A single turn carries every row of the set below to another of its rows. Some are shown first; where does it send the rows asked next?
pifi: [ 15.9  11.9 -13.9  18.6  -6.2   6.1  -2.1   9.4  26.1   0.8   8.8   3.1]
Gidu: [ 12.0  -0.1  -3.2  17.7  -3.7 -23.5   4.7  17.1  13.5  -1.7  23.4  18.1]
nimoz: [ -0.7   7.9 -22.1   9.7 -12.1 -23.6  -7.5   9.8  13.2  -0.7  15.8   1.3]
gole: [ 10.0   1.1  -6.9  13.3 -17.4 -12.2  12.1  20.9  -2.9  15.3  24.3  15.9]
daz: [-12.0   4.4 -11.6  15.7 -10.8  -8.7  10.8  14.5 -10.1  12.4  10.0  13.8]
Tobe: [  8.8   5.3 -26.1  -2.3  -4.7 -15.9  -2.5  10.5  -4.8  10.2  11.8  15.2]
bukir: [ 18.2   8.3  -0.4   0.7 -13.1 -22.3   7.2  18.7   8.7   7.0  -7.0  22.6]
Setiv: [ -0.5  -3.9  -2.8  14.1 -17.7  -8.9  18.1  10.0  13.9  18.6  -6.4  15.3]
Ket: [ 12.5  -3.1  -2.8  15.4   8.7 -19.1  -3.3  17.8   8.8  -4.7  -0.2  11.3]
sipas: [ 16.6  -3.7 -25.6  23.7  -7.8   5.5   3.1   6.7   3.9  19.9   3.1  12.8]
vovo: [  8.6   3.6 -24.0  17.1 -11.0 -23.1   8.7   3.9  18.5   6.5 -14.4  14.4]
tuf: [  1.8   0.6  -0.9  20.9 -21.7  -3.9 -11.2  -2.6  11.9  -3.4   1.9  14.5]
fikig: [  6.4   6.5  -5.2  12.1  -1.8 -15.1   6.8   9.0   2.5  24.6   7.5  -6.8]
pegez: [ 14.5  13.2 -22.7  18.8 -25.3  -2.5  -4.2  18.8  -0.4  17.1   9.9   4.5]
tav: [  6.0   8.6  -2.0   6.9 -25.2  -9.7 -14.1   4.1   0.4  -2.9   4.7  17.7]
Zim: [24.2 13.0 -1.9 22.0  3.1 -3.6 -2.5 10.9 13.9 -4.6 -4.0  9.2]
kig: [  7.0  10.2 -21.1  20.7   6.3  -6.7  -5.3   5.3  18.0  -2.4  10.2  24.8]
Moraz: [-12.5   3.4  -7.7   7.2  -1.8 -20.3   0.0  12.8   2.8   4.0   5.4   2.6]
visu: [  7.1  18.7  -9.2  39.1  -5.6 -12.1   4.7   2.2   8.2  16.8   9.0   7.2]
sulek: [  3.2  16.7 -19.9  13.5 -13.9 -14.8   2.7  21.0  10.2  12.9 -12.6  25.9]
bez: [  8.9  14.3 -18.3   1.9 -10.7  -3.1  17.1   6.3  15.5  10.7 -11.2  15.7]
reluv: [ 10.1  16.0 -16.4  26.7 -22.4  -4.6   9.8   4.0 -11.6  12.6   3.2   8.5]
veru: [  8.7  14.7  -7.3  24.3 -19.5 -19.1  14.6   1.5  14.7   1.4  -1.6  29.2]
Pum: [ 25.8  13.6 -11.3  26.3 -10.3  -0.3  14.3  -0.6  -2.5  -0.1   4.2  15.4]
sodam: [ 23.1   1.0  -3.9  26.5 -10.9  -2.2  16.1   9.4  13.1   6.9  20.2  15.4]
goror: [ 17.0  27.7  -2.1  13.3   3.8 -18.9  -2.3  12.2   6.5   8.1  10.4   8.9]
ror: [ 10.9  -2.3  -0.1   8.4 -25.0   2.2  -8.1   2.2   3.3   5.5  -0.5   8.5]

fikig turns into goror
sipas turns into Tobe
Where do these go?
Setiv turns into bukir
bez turns into sulek
Gidu turns into sodam
Ket turns into Pum
reluv turns into Moraz
tav turns into tuf
nimoz turns into pifi

